Each row has a name. Each question is about the rows just above it.

[ 4.79  7.11  0.12 -5.15 -4.97  2.25 -2.17 -2.90] -> kateb
[ 7.05  5.04 -0.30 -5.14 -5.43  3.57 -2.18 -4.03] -> Zibo
[-5.72 -5.87 -0.86  5.48  5.30 -2.72  1.70  3.40] -> sofo
[-4.03 -4.13 -1.08  2.39  3.67 -2.38  1.55  2.31] -> lasi
[-2.64 -5.53  0.98  3.90  2.56 -1.19  1.73  1.15] -> gitid
[ 8.51  8.90  0.32 -8.31 -8.19  3.76 -4.31 -6.14] -> gog
[ 7.84  7.25 -0.34 -6.55 -6.54  4.27 -3.76 -4.96] -> Piz
[ 2.40 -0.26  1.05 -0.46 -2.36  1.61 -1.10 -2.54] -> baga
[ 3.35  2.47  0.76 -2.99 -3.25  1.18 -0.55 -2.91] -> rikad
[ 5.88  5.29  0.93 -4.44 -4.92  2.85 -1.49 -3.81] -> gok
Print row gok.
[ 5.88  5.29  0.93 -4.44 -4.92  2.85 -1.49 -3.81]
Print row sofo.
[-5.72 -5.87 -0.86  5.48  5.30 -2.72  1.70  3.40]
Print row kateb.
[ 4.79  7.11  0.12 -5.15 -4.97  2.25 -2.17 -2.90]

[ 4.89 -4.74 -3.25  4.21  5.11 -3.78  4.87 -4.78  4.07 -3.45 -3.39  5.36
  4.88  5.12 -3.64 -4.20  4.77 -2.92 -3.83  4.58 -3.53  5.15  4.31  4.36
  4.53  5.42 -1.87 -3.02  4.40  5.45  4.39 -3.85 -5.40  4.94  4.90  5.22
  0.51 -4.13  4.08 -3.05  5.22  3.82 -4.05  5.56 -4.49] : tivod
[ 3.76 -2.40 -3.61  5.22  4.62 -4.04  5.02 -2.48  5.10  0.10 -4.05  4.93
  4.82  4.73 -4.38 -0.94  4.94 -4.24 -4.18  4.79 -3.47  4.45  5.13  5.49
  4.89  5.01  1.40 -3.55  5.22  4.82  5.50 -4.15 -2.68  3.88  4.85  4.17
  4.22 -3.33  5.17 -4.26  4.95  0.92 -3.67  4.80 -3.77] : sito
[ 5.53 -4.96 -6.02  6.92  6.01 -4.79  5.37 -3.86  7.32 -3.59 -5.15  5.32
  5.18  7.34 -4.37 -2.96  6.39 -5.09 -4.68  6.94 -2.34  6.28  5.64  5.86
  6.79  5.87 -2.55 -5.46  5.64  6.90  6.54 -5.31 -2.78  4.88  6.41  3.56
  3.42 -5.18  5.61 -4.76  5.47  2.85 -5.43  6.41 -4.78] : Doru
[-5.53  5.47  5.83 -5.18 -5.26  5.65 -4.83  5.54 -5.33  4.67  5.38 -4.78
 -4.95 -5.42  5.03  4.99 -5.41  5.47  5.23 -5.46  2.94 -5.36 -4.84 -4.71
 -5.50 -5.01  3.68  5.72 -4.80 -5.26 -4.87  5.42  4.88 -5.19 -5.33 -3.99
 -1.31  5.95 -4.65  4.98 -4.75 -3.00  5.70 -5.24  5.68] : Nanal
[-3.46  3.86  3.34 -2.87 -3.67  2.50 -1.80  4.50 -2.95  6.14  1.66 -2.45
 -2.59 -3.94  1.11  4.77 -3.17  1.98  2.45 -3.92  0.73 -4.21 -2.20 -1.37
 -3.57 -2.49  6.23  3.68 -2.20 -3.13 -2.04  2.41  3.24 -3.69 -3.31 -2.29
  0.96  3.57 -1.91  1.63 -2.44 -3.49  3.64 -3.30  2.77] : vid
[ 1.25 -0.13 -1.10  1.55  1.79 -1.61  1.31 -1.15  1.32 -0.21 -0.80  1.43
  1.64  1.23 -1.32 -0.55  1.54 -1.56 -1.70  1.64 -1.13  1.63  1.77  1.36
  1.69  1.22 -0.31 -1.51  1.77  0.86  1.46 -1.23 -0.89  1.76  1.66  1.45
  2.02 -1.15  1.80 -1.62  1.37  0.19 -1.31  1.21 -1.21] : Vugeg
Print row sito.
[ 3.76 -2.40 -3.61  5.22  4.62 -4.04  5.02 -2.48  5.10  0.10 -4.05  4.93
  4.82  4.73 -4.38 -0.94  4.94 -4.24 -4.18  4.79 -3.47  4.45  5.13  5.49
  4.89  5.01  1.40 -3.55  5.22  4.82  5.50 -4.15 -2.68  3.88  4.85  4.17
  4.22 -3.33  5.17 -4.26  4.95  0.92 -3.67  4.80 -3.77]
Print row Vugeg.
[ 1.25 -0.13 -1.10  1.55  1.79 -1.61  1.31 -1.15  1.32 -0.21 -0.80  1.43
  1.64  1.23 -1.32 -0.55  1.54 -1.56 -1.70  1.64 -1.13  1.63  1.77  1.36
  1.69  1.22 -0.31 -1.51  1.77  0.86  1.46 -1.23 -0.89  1.76  1.66  1.45
  2.02 -1.15  1.80 -1.62  1.37  0.19 -1.31  1.21 -1.21]
Print row Doru.
[ 5.53 -4.96 -6.02  6.92  6.01 -4.79  5.37 -3.86  7.32 -3.59 -5.15  5.32
  5.18  7.34 -4.37 -2.96  6.39 -5.09 -4.68  6.94 -2.34  6.28  5.64  5.86
  6.79  5.87 -2.55 -5.46  5.64  6.90  6.54 -5.31 -2.78  4.88  6.41  3.56
  3.42 -5.18  5.61 -4.76  5.47  2.85 -5.43  6.41 -4.78]

[ 1.06 -0.43  1.20  0.08  1.37 -0.09] : nofop
[-1.04  2.18 -3.74 -2.16  1.04 -1.41] : vodo
[-2.71 -0.05  2.56  3.47  1.26  2.96] : Rabu
[-0.64 -2.03  7.08  2.04  0.13  3.18] : Tok
Print row nofop.
[ 1.06 -0.43  1.20  0.08  1.37 -0.09]
Print row Tok.
[-0.64 -2.03  7.08  2.04  0.13  3.18]
Print row Rabu.
[-2.71 -0.05  2.56  3.47  1.26  2.96]
Print row vodo.
[-1.04  2.18 -3.74 -2.16  1.04 -1.41]

